In the rows, zero is written as 128.
Each row of Y is roughly a mix of the hidden directions of one of 3 groups.
Y, 105 rows:
[[110 124  84 169  83 125  71 121 137  97]
 [178 155 141 119 126  74 121 132 189 111]
 [ 84 162 156 191 137 136 151 154 123  94]
 [ 90 162 149 188 132 144 121 156 122  78]
 [ 96 108 137  56 102 146 143 118 120  79]
 [163 111  82 169 141  87 124 101 102 170]
 [129 185 125 134  79 134 148 136 103  68]
 [103 108 139 187 181 123  92 160 146 115]
 [156  84 104 168 132 121  98 152 153 186]
 [ 86 189 150 114 125 128 162 174 142 100]
 [113 179 148 167 118 125 119 140 147  58]
 [132 128 144  96 165  90 150 139 181 181]
 [136 161 135 171 113 180 102 126 106  71]
 [192 145 171 130 114 144 145  79  95 130]
 [141  86 141  72 133 105 137  72 104 158]
 [153 120 104  86 127 110 129  91 200 148]
 [109 160 126  71  75 123 129 110 135  78]
 [111 101 100  92 108 134 144 133 149 207]
 [177 108 140  69 150 137 137  76 123 150]
 [106 173 167 187 117 138 122 150  99  92]
 [129  97 144  55 113 139 136  95 129 177]
 [149  91 103  75 147  83 144  82 142 116]
 [139 136 165  81 137 145 177 128  98 182]
 [152 168 139 160  93 107 125 135 116  56]
 [100  89 125 104 144 129 128 131 116 212]
 [149 132 137 180  83 125  85 116  95  82]
 [ 92 171 129 166 105 143 113 159 144  68]
 [131  80  70 100 134 119  89 138 175 127]
 [ 83 147 104 149 123  90 118 183 145  82]
 [ 66 156 141 139 117 163 128 172 120  82]
 [111 113 149  95 159 154 166 156 124 194]
 [105 157 155  88 152 100 162 182 105 156]
 [159  88 134  53 119 122 128  84 129 133]
 [141 172 153  83 133  92 170 116 107  84]
 [132 118 127  60 143 126 192 149 138 156]
 [125  99  73 147 164 121 115 137 155 190]
 [111 110 118 192 174 138 111 165 101 159]
 [160  91 173 125 143 135 164 124 105 189]
 [111 154 125 178 131  95 101 152 135  62]
 [ 73 132 138  99 108 185 147 142  82 129]
 [116  81  80  87 152 106 101 119 161 161]
 [136  91 123 166 153 129  78 105 133 190]
 [133  89  97 159 168 134 110 143 174 179]
 [110 132 145 168 141 134 119 156  51  94]
 [132 146 127 197 128  97 104 146 140  71]
 [147 167 139 133 131  50 170 128 121 107]
 [ 56 142 166 120 111 152 146 169 106 135]
 [ 79 146 106 165 154  88 112 154 179 131]
 [ 91  72 122  99 123 169  93 144 158 160]
 [124 126 153 199 170  97 125 160 131  99]
 [104 141 113 170  98 144  88 153 136  64]
 [102 171 161 182 158 117 136 118 104  84]
 [109 142 173 112 101 113 118 164 175  73]
 [ 68 153 168 108 149 176 127 135  95 111]
 [ 94 170 141 167 114 159 124 168 126  73]
 [ 77 141 124 153  89 167 115 179 142  98]
 [ 75 163 189 122 150  98 159 137 122 121]
 [156  78  83  99 141 122 102  85 168 130]
 [138 122 153 108 135 144 172 116 107 208]
 [140 145 183 106 117 106 163 107  65 115]
 [174  88  89 123 162 120 119  67 122 134]
 [126 102  99 133 149 119  91 132 207 103]
 [126 124 111  42 119 103 165 120 145 113]
 [116 115 194  83 104 175 129 112 106 139]
 [144  98 109  74 134 125 142  64 134 167]
 [103 149 160 169 109 190 106 144 105  94]
 [112 162 135 174  97 146 116 130  81  72]
 [115 142 180  98 106  87 145 120 124  66]
 [166 169 157 126  93 110 172  90  91 121]
 [140 116 124  56 158 106 161 111 163 157]
 [152  95  92  88 167 109 150 100 148 176]
 [194 105 137 134 154  97 134 106 169  88]
 [ 81 165 176 165 110 131 131 143  86 101]
 [172 119 135  71 130 120 144  71 109 161]
 [ 65  87 134  92 116 111 110 155 171 119]
 [131 152 159 192 128 167 120 158 121  81]
 [167 102 175  84 119 130 164  96 103 161]
 [124 169 133 191  99  99 115 158 124  85]
 [117  98 130 120 112 167 121 118  75 195]
 [111 101  80 140 165 117 103 136 172 181]
 [169  90 114  66 132 113 122 106 177 126]
 [142  96 128 131 169 144 115 111 153 206]
 [117 184 149 185 110 140 123 136  78 110]
 [135  99 160 156 154 191 109 135 101 171]
 [117 171 150 119  64 151 123 150  99  85]
 [110 123 137  75 104 202 151 148 116 135]
 [170 103 125 102 149  74 126 111 183 152]
 [154 158 138 144 130  87 119 122 166  56]
 [158 128 123  98 130  91 132  77 132  61]
 [176 110 101 102 156  91 127  99 180 105]
 [159 104 139 113 158 162 114  89 130 197]
 [113  94  98 150 118 161  63  83 137 134]
 [123 173 138 205 134 140 143 163 102 120]
 [150 142 122 168 109 126 123 110 145  44]
 [ 95 143 195  88  93 140 147 119  94 134]
 [156  63 114 104 155 122 111 106 164 169]
 [ 68 122 117 191 151 133 138 153  92 140]
 [144 156 130 181  96  98  72 114  99 109]
 [131 130 191 170 154 185 112 129 121 148]
 [129  96 119 171 150 149  50 126 148 120]
 [112 144 130 179 123 139  99 130 136  50]
 [ 93 135 120 190 139 169 125 132  70 138]
 [150 112 126 121 132  84 117 153 210 115]
 [119  98  88  88 136  89 123 117 141 193]
 [161 105 132 123 157 100  98 116 118 205]]
Here is one row of each group, with its name. Which group are the others in?
[124 153 142  86  83 153  96 100  72 138]
<42>
[174 180 151 126 142  77 137  91 135 102]
<24>
[123  88  68 107 151  94 126 129 132 183]
<102>

[101 123 149  71  81 128 137 112  95  80]
<24>
[109 139 105 212 125 116 121 136  84 117]
<24>
[121 141 135 182 119 109 106 128 128  49]
<24>
[ 94 179 150 152 137 183 136 176 134 131]
<24>
[ 92 120 120  87 105 153 111 149 100 196]
<42>
[140 108 146  97 131 171 149  95 108 197]
<42>
[ 85 115  67 146 151  99 114 161 106 162]
<102>
[136 132 118 171  87 154  85 173 133  82]
<42>
[200 137 136 131 114 166 160 101  92 147]
<102>
[107 173 141 176 106 129 152 167  85  95]
<102>
[ 68 145  74 101  91 125 108 149 117 107]
<102>
